One turn moves every row onto another: examples first, then more rows asked:
mirab: [-2.9, -11.2, 9.2, -13.5, -0.1, -20.8, -8.1, 2.4, -1.2, 5.1, 11.0, -0.5, -7.2, 0.5, -11.4, 13.6, 1.4, -18.6, -23.2, 13.0, -1.8, -15.4, -5.7, 3.5, -10.8, 0.6, 24.0, 3.9, -9.1, -14.5, 16.0, 16.8, -23.2, 0.2, -2.2, 32.1, -0.3, -18.4, -26.7, 9.5, -2.2, -2.7, -12.0, 14.8, -1.2, 3.7, -5.2, 17.8, -32.8, -15.9, 3.6, 17.3, 3.3, 12.3]
lam: [2.3, -14.0, -9.9, -25.8, 5.6, 6.0, -8.8, -4.2, 13.1, -0.7, -1.3, -18.7, 2.9, -12.0, 25.6, 9.5, 4.7, -4.2, 0.6, 9.3, 19.8, -14.0, 3.4, -4.2, -11.9, 20.3, 12.4, -5.1, -8.9, 10.6, -0.5, -5.9, -8.2, 3.0, -19.5, 27.3, 2.5, -1.9, -7.6, 19.8, -29.7, -16.4, -13.8, 18.6, 10.0, 10.7, -9.7, 2.7, 5.3, 15.8, 6.2, 5.7, -1.0, -17.5]
Dutu: [17.8, -20.4, 7.0, 2.7, 9.0, 12.5, 13.9, 4.3, 11.5, 20.3, 24.8, -23.0, -12.9, -2.3, 23.1, -1.6, 17.5, -2.8, -0.7, 27.5, 17.5, -21.2, -2.8, 1.5, -12.8, 8.5, 13.1, 10.1, -16.4, -11.5, 13.0, 11.4, -9.2, 1.1, 8.8, 4.8, -3.2, -12.3, -13.3, -12.5, 0.2, -13.0, -10.6, -2.1, 8.1, -12.5, 5.5, 12.2, -3.2, 2.5, -3.5, 8.3, 3.2, 26.4]
zes: [2.8, -6.1, -15.8, -27.1, 3.8, -2.8, -16.0, -1.1, 0.5, 1.9, 5.2, -9.7, -3.7, -11.1, 39.4, 15.5, 0.2, 0.5, 2.7, 16.3, 25.7, -8.2, 4.6, 2.6, -13.1, 26.6, 7.5, 11.2, -8.7, 15.5, -9.2, -2.9, -6.4, -0.3, -5.6, 21.4, 6.4, -6.9, -10.0, -4.8, -27.8, -9.7, -5.6, 22.3, -0.4, 7.9, -7.0, -1.6, 5.2, 10.6, 8.8, 15.7, -7.3, -7.8]
pif: [-2.4, -14.1, -25.9, -27.0, -19.6, -13.0, -4.1, 6.3, -13.8, 2.4, -4.5, 8.5, 9.9, -12.1, -5.3, 14.4, -0.8, -36.8, -5.5, 4.2, 3.9, 8.0, -2.3, -7.7, -15.9, 20.0, -5.7, 9.5, -25.9, -7.1, 10.2, -2.1, 15.7, -19.2, 14.2, 17.9, -7.0, 6.2, -9.2, 24.5, -11.1, -2.9, 1.7, 13.5, 0.6, -11.0, 11.6, 10.2, -4.6, -11.3, -14.6, -1.9, 1.2, -3.5]
Gimal: [-11.0, -20.3, 11.8, -10.3, -22.4, -4.2, 3.0, 9.4, 0.2, -14.2, 7.6, -12.8, -0.2, -7.4, -4.6, 19.9, -16.2, -32.0, -10.5, 6.4, 15.4, -17.5, 7.3, 2.6, -30.8, 8.7, -2.2, 9.2, -21.6, 10.3, 29.4, 18.9, 4.2, -20.7, 8.4, -9.2, -5.2, -14.4, -5.3, 3.3, -6.3, -12.0, -26.0, -4.9, 13.2, -5.8, -4.6, -14.2, -19.1, 9.3, -8.4, 16.5, 2.2, 6.1]
kanof: [2.5, -6.7, 0.9, -10.2, -11.5, -11.5, 6.7, -9.0, 14.1, 17.2, 0.5, -6.3, -15.1, -11.3, 12.4, 8.9, -15.3, -9.4, 23.3, 6.0, 19.7, -2.3, -14.7, -18.2, 4.8, 38.2, -6.8, 14.5, -18.7, 10.6, 10.5, 6.2, 4.2, -1.7, -2.5, 9.2, 14.5, -3.1, -17.0, 2.6, -13.3, -4.8, -28.4, 2.2, -14.2, -16.9, 14.4, -7.7, 1.5, 6.2, 1.3, -16.6, 9.5, 5.2]
tof: [7.6, -1.7, 19.8, 1.4, -11.5, -14.5, 0.5, 18.0, -6.7, 0.3, 14.8, -11.2, -14.9, -13.2, -18.0, 10.0, -6.8, -14.3, -18.2, 16.9, -1.9, -5.4, -10.1, -23.1, 13.0, -1.2, 7.1, 4.7, -13.9, 28.5, -20.5, 16.3, 0.3, -8.1, 2.1, 18.4, 7.5, -4.3, -11.9, 4.3, -6.1, 1.3, -15.2, -11.8, -16.5, 9.1, -7.8, -1.4, -18.5, 9.0, 0.5, 19.0, -9.7, 15.6]
boko: [12.4, -5.9, -6.7, -14.7, -14.6, 1.9, -19.4, 2.6, 9.0, 23.9, 13.3, -4.5, 19.6, 2.4, -5.3, 21.6, -6.5, -10.1, -9.6, 10.6, 15.2, 1.4, -26.1, 9.9, -25.0, 7.5, -23.8, 14.5, -11.9, -5.1, 5.3, 16.6, -10.0, -11.2, 15.1, -13.2, 6.7, -1.4, -8.8, -1.8, -3.9, -0.7, -9.8, 28.7, 0.6, -7.8, 6.5, 5.3, -4.8, 26.6, -16.1, 7.0, 11.1, 13.4]
Tegum: [18.1, -15.4, 6.5, -4.5, -9.7, -2.1, -6.0, 23.0, 20.0, 33.5, -8.0, 7.1, 7.5, -2.2, -6.7, 2.4, 26.2, -26.7, -8.3, 12.7, -16.7, -7.8, 8.4, 1.9, 0.2, 4.8, 20.2, 12.7, -1.6, 14.2, 6.6, -7.5, 5.5, -1.3, 10.7, 0.2, -15.9, 12.5, -5.7, -0.7, -1.8, -13.9, -15.1, 7.7, 4.6, -30.4, 15.5, 23.4, 11.7, -0.9, -4.2, 16.8, 6.3, 0.2]
dogo: [12.0, -7.2, -9.4, 3.5, -10.5, 16.6, -4.6, 6.0, 2.9, 16.5, 9.9, -1.2, 11.5, -8.3, 16.0, 7.7, 10.6, -14.5, -5.5, -2.7, 19.5, -44.4, -1.6, -16.9, -2.1, 18.3, 2.5, 16.0, -3.4, 25.6, 13.7, -1.1, 16.4, 10.0, 3.4, -2.8, -9.8, 0.0, -5.8, 13.6, -12.7, -28.9, -0.9, 11.9, 1.3, -21.0, 11.2, -9.9, -17.9, -14.6, 3.8, 8.7, -0.3, 16.4]
mosot: [4.2, -16.8, -11.4, -15.0, -9.1, -9.2, 0.6, 23.2, 9.7, 8.2, -2.0, -7.0, 0.2, 7.5, 17.5, -9.8, 7.2, -23.6, -7.2, 9.4, 25.6, 4.2, -1.4, 1.7, 4.8, 16.4, 18.2, 2.0, -22.0, 20.5, 8.6, 22.1, 11.1, 0.3, -9.9, 18.4, -11.9, -26.6, -8.9, 11.2, -15.2, -16.0, -33.1, -11.1, -0.2, 9.1, 11.8, 16.0, -2.9, -13.9, -14.4, 27.4, -2.1, 12.3]
luk: [15.3, -6.4, -4.6, -24.8, -14.6, 8.9, 1.5, 4.8, -14.5, -6.7, 8.0, 6.6, -9.3, 2.6, -7.5, 8.6, 12.9, -21.8, -1.7, 6.1, 0.6, -1.0, 0.5, 0.2, -11.6, 23.9, -16.6, 16.2, -26.3, 9.2, 5.0, 24.3, 7.5, -0.4, -14.2, -5.2, -24.2, -16.9, -14.5, -15.9, -2.0, -1.2, -13.3, -0.4, -7.8, -9.0, -5.5, 16.6, -15.1, -0.7, -0.8, -2.5, 22.8, 20.9]
Loro: [-2.6, -15.1, -11.8, -13.7, -7.5, 22.2, -16.2, 8.5, -16.1, -4.7, 22.8, 3.5, 14.0, -10.8, -3.1, -0.3, 22.5, -1.7, -26.2, 18.6, 20.2, 3.0, 7.3, 1.2, -8.8, 2.0, -6.6, 0.0, -15.4, 5.5, 7.7, 11.0, 9.6, -8.8, -7.1, -9.4, 17.3, -7.0, -2.9, 15.0, -22.2, -23.1, -3.6, -7.4, -1.2, -5.5, -13.6, -2.5, -27.9, 18.6, -13.7, 9.8, -10.4, 4.7]
las: [9.0, -8.1, -13.8, -25.8, 1.7, -4.8, -18.3, -4.6, -5.5, -1.0, 10.8, -9.6, -2.9, -8.2, 38.7, 14.2, -1.2, -0.9, 4.2, 19.0, 23.1, -8.8, 11.4, 3.5, -21.4, 28.8, 10.5, 15.0, -8.9, 8.9, -11.4, 3.6, -8.3, 2.5, -2.0, 18.7, 0.0, -6.5, -10.5, -6.5, -30.7, -9.1, -0.3, 17.4, -8.4, 5.4, -2.2, -0.9, -5.1, 6.9, 5.0, 19.8, -3.0, -1.0]
bosik: [-18.2, -5.3, 2.8, -11.8, -11.0, -9.5, -2.0, 0.8, -15.0, 0.5, 11.8, -1.2, -21.7, -13.0, 9.3, 16.0, 17.4, -5.3, -15.6, 12.7, -19.4, -20.9, -4.0, -1.7, 14.8, 18.9, 5.5, -0.6, 1.4, 0.5, 21.4, 7.8, -3.2, -5.5, 14.3, 10.8, -1.0, 8.3, -16.0, -3.0, -7.1, -2.6, -8.3, -5.0, 3.0, -27.7, -13.2, -8.3, -16.8, 14.9, 13.2, -0.9, -3.4, -4.1]
zab: [-3.3, -14.7, -16.0, -21.0, 1.1, -2.9, -20.4, -0.9, 0.1, -4.2, 6.0, -15.9, -2.4, -10.5, 34.1, 17.9, 1.0, -3.3, 3.9, 12.5, 21.1, -11.1, 10.2, 8.9, -9.0, 24.5, 10.3, 13.7, -5.7, 14.1, -9.8, -0.5, -7.6, -1.2, -17.0, 25.8, 2.3, 0.4, -10.7, -2.3, -31.2, -14.7, -7.2, 20.8, 0.4, 4.5, -5.9, 0.8, 9.3, 14.5, 8.0, 15.4, -3.0, -5.6]
zar: [-10.6, -8.7, 1.3, -5.4, -13.2, 8.1, -11.8, -2.4, 11.8, 9.1, -3.7, 19.8, 13.0, -13.6, 3.5, 15.0, 11.0, 6.0, 9.2, -0.4, 5.6, -11.9, -2.4, 17.3, 9.9, 19.8, 2.2, -2.1, -5.6, 15.3, 27.8, -1.4, -11.8, 5.9, -25.3, -0.4, 3.5, -11.5, -24.6, 3.8, -15.6, -19.5, -42.0, 7.5, -5.4, 1.6, -6.7, 5.5, -21.8, 3.5, -1.8, 9.0, 8.6, 3.8]
Nobap: [-7.8, 2.6, 13.4, -5.9, -2.5, -19.5, -14.1, 20.1, 0.1, -6.5, 14.5, 5.3, -11.7, -5.4, -15.9, 13.5, -4.2, -17.5, -16.7, 18.3, -0.4, -0.9, -0.6, -21.6, 10.8, 2.3, 18.8, 12.6, -7.1, 27.8, -15.3, 6.1, 0.8, -14.7, 0.1, 4.0, 15.3, -4.3, -12.4, -0.3, -21.7, -0.2, -25.2, -17.3, -18.2, -4.3, -2.5, -4.6, -10.7, 13.0, 10.4, 25.1, -12.5, 5.5]
nas: [17.7, -16.7, 1.4, 2.5, -9.9, 12.2, -4.0, 21.7, 14.6, 23.9, 8.1, 7.7, 14.4, -6.1, -0.5, 9.5, 33.4, -29.0, -5.8, 5.4, -7.9, -26.7, 8.3, -5.5, 6.2, 6.4, 13.3, 24.0, -1.2, 20.8, 11.7, -7.1, 16.9, 8.1, 5.5, -1.3, -9.9, 12.4, -2.2, 4.7, -1.9, -23.1, -15.6, 5.4, 3.6, -28.6, 9.2, 12.1, 2.4, -10.7, -4.6, 13.9, 5.5, 4.2]
Zibi: [5.4, -8.3, 1.1, -8.9, -15.5, 8.8, -8.8, 5.2, 12.6, 13.2, 14.7, -7.5, 9.6, 4.3, -5.3, 27.0, -11.7, -26.0, -8.5, 6.2, 17.9, -0.2, -13.2, 16.9, -33.9, 8.5, -19.7, 6.2, -14.7, -2.3, 21.1, 33.1, -2.1, -18.0, 14.8, -14.2, 1.0, -4.8, -6.5, 4.6, -0.4, -4.6, -20.4, 20.2, 5.6, -4.3, 3.3, 1.6, -14.2, 17.9, -17.5, 14.4, 9.9, 8.6]
rira: [9.8, -9.3, 6.7, 7.6, -9.1, 5.4, 1.1, 2.6, 10.0, 15.8, 8.1, 9.0, 5.6, -17.6, -9.9, -13.9, 14.9, -14.9, -2.3, 5.1, 10.3, 1.0, 13.8, -21.7, -16.7, 3.2, 11.5, 21.0, -15.3, -6.3, -13.2, -12.3, -0.6, -7.1, -25.0, 3.2, 9.1, -1.1, -24.1, 15.6, -10.7, -21.4, 1.3, 17.3, -5.1, -12.3, -1.9, 4.0, -17.3, -12.4, -7.2, -4.5, 18.2, 12.0]
mekog: [-2.0, 4.6, 20.5, -0.7, -3.7, -16.8, -15.2, 22.1, -1.7, -3.2, 10.3, 1.6, -10.7, 1.3, -20.0, 11.7, -6.5, -19.9, -15.8, 16.0, -0.7, -0.1, -3.4, -11.2, 12.0, 1.4, 13.4, 8.7, -15.2, 27.1, -20.9, 9.3, 0.5, -12.8, 1.7, 12.6, 16.2, -3.8, -11.5, 2.9, -20.5, -3.4, -24.0, -15.2, -18.9, -5.2, 0.0, -4.0, -18.4, 13.7, 13.5, 25.8, -3.1, 1.3]
feg: [-11.7, -0.3, 14.7, -8.5, -4.6, -14.9, -13.9, 19.9, -3.0, -8.7, 8.7, 9.5, -4.8, -7.3, -15.9, 12.7, -1.5, -21.6, -14.8, 20.5, 6.0, 8.5, 6.0, -21.1, 12.4, 9.0, 20.9, 14.2, -6.4, 27.7, -12.9, -0.2, 1.5, -11.5, -3.4, 0.7, 15.7, -9.4, -11.4, 0.2, -26.3, -5.6, -28.9, -14.6, -16.5, -6.0, -5.1, -8.1, -12.5, 16.2, 8.4, 23.4, 0.8, 3.0]
pudus: [0.1, -24.2, 0.1, -20.6, -0.7, 13.0, 4.3, 4.0, 25.0, 3.8, -3.6, -15.3, 3.1, -0.3, -3.3, -0.5, 5.7, -13.4, -2.4, 3.4, 1.1, -15.0, -7.0, -12.5, 1.1, 14.1, 21.6, -3.6, -27.7, 9.5, 20.1, -5.9, 2.4, -1.0, -16.3, 27.7, 11.6, 9.2, -8.0, 29.1, -13.2, -19.6, -25.7, -2.5, 19.8, 4.3, -6.2, 11.0, -1.9, 20.4, -6.0, -1.9, 9.8, -9.1]
toz: [10.7, -6.4, -9.0, -12.2, -8.5, 7.0, -17.1, 2.4, 11.3, 26.4, 8.0, -1.5, 14.4, -0.8, -3.9, 16.5, 1.1, -11.9, -9.0, 8.5, 14.2, 7.0, -22.9, 13.4, -23.2, 9.8, -24.2, 9.0, -10.2, -7.1, 9.8, 18.2, -5.7, -14.4, 23.9, -10.7, 8.8, 4.7, -8.7, 1.1, -3.4, -3.5, -3.4, 28.6, -6.3, -0.2, 8.6, 8.0, -1.1, 24.0, -16.4, 9.1, 16.3, 7.0]
netef: [-9.0, -2.8, -1.4, 13.2, -18.0, -7.5, -8.9, 4.9, -1.2, 19.3, 12.9, 4.9, 5.9, 12.7, 5.7, -19.4, -7.8, -7.3, 2.7, 18.5, -14.9, -7.5, -12.1, -13.2, -3.6, 9.6, 10.7, 9.4, -10.9, 3.6, 20.6, 3.0, 4.8, -9.6, 4.9, 5.4, 20.7, 7.6, -10.2, 9.9, -15.0, -18.7, -10.4, 3.4, 19.2, -15.6, 10.0, 3.9, -21.2, -12.8, -21.8, 30.9, 7.1, -2.0]
vifu: [17.8, -10.4, 5.8, 4.0, -29.8, 3.1, 4.2, 11.8, -11.7, 24.5, 10.6, -11.2, -14.4, -14.9, -6.9, 11.2, 1.7, -13.6, -19.2, 2.1, 0.0, -9.2, -18.5, -11.5, 4.2, 8.4, -1.4, -14.0, -21.1, 12.4, 0.2, 23.9, 6.7, -4.7, 4.6, 28.3, 4.5, 2.6, -13.5, 16.6, 13.9, -2.5, 3.8, 3.4, -10.2, 8.3, -4.3, 7.2, -14.1, 8.2, -7.9, 3.0, -9.2, 21.4]
Buref: [10.5, -5.6, -9.4, -2.4, -6.6, 5.6, -22.5, -4.5, 11.9, 30.4, 11.6, 5.9, 15.7, -7.2, -1.6, 15.5, 8.5, -6.4, -9.7, 3.7, 13.4, -0.5, -28.3, 13.8, -22.0, 7.3, -20.4, 5.4, -9.7, -12.5, 3.1, 10.7, -10.7, -14.4, 16.3, -10.2, 9.0, 6.8, -10.8, 3.0, -2.8, -1.7, -3.8, 26.6, -7.2, -2.7, 10.2, 12.5, -2.9, 21.0, -14.2, 7.9, 14.0, 7.8]
dip: [17.4, -15.6, 4.7, -2.7, -7.2, -2.9, -3.7, 27.0, 20.6, 29.5, -0.4, 5.7, 9.9, 3.0, -7.1, 1.8, 26.6, -28.8, -11.1, 11.5, -22.1, -8.3, 3.2, 2.0, 2.2, 5.0, 22.8, 18.2, -4.1, 7.0, 11.1, -1.0, 6.7, -3.3, 9.2, 0.3, -7.5, 11.0, -10.4, -1.7, -3.5, -11.2, -18.2, -1.2, -2.3, -28.4, 13.6, 18.1, 18.3, -1.1, -10.0, 19.7, 8.7, -6.4]
Sov: [3.5, -9.7, 6.8, -6.2, -6.8, -8.8, -0.2, 7.5, 17.5, 8.1, 4.9, -1.7, 11.0, -21.5, -13.9, 13.9, 21.0, -18.6, -29.4, -3.8, 26.2, -6.8, -4.7, -0.2, 11.4, -5.6, -2.0, -3.1, -17.8, 0.5, 12.4, -9.3, -8.1, -8.1, 19.2, -4.0, 4.2, -9.5, -16.5, 27.3, -1.5, -12.8, -28.8, -3.8, -26.0, -5.2, 2.7, 8.5, -4.9, 5.3, 5.2, -15.4, -5.8, 11.6]
Geb: [12.3, -10.7, 5.6, -6.3, -6.0, -6.3, -5.4, 26.0, 20.8, 26.6, -5.4, 2.4, 1.7, 3.0, -6.9, 1.9, 23.0, -29.2, -15.8, 11.7, -19.9, -4.7, -1.7, 4.5, 8.5, 4.5, 23.6, 14.6, -10.1, 9.4, 13.3, 3.0, 2.3, -5.2, 5.5, 2.9, -8.3, 5.3, -12.6, -6.5, 4.4, -6.8, -24.9, 3.0, -2.2, -29.6, 8.1, 30.4, 16.6, -1.2, -11.9, 16.5, 11.8, -5.7]

rira turns into mirab
bosik turns into kanof
Now these:
Nobap turns into zes
feg turns into las
lam turns into Zibi
vifu turns into pudus
Loro turns into Dutu
zab turns into boko

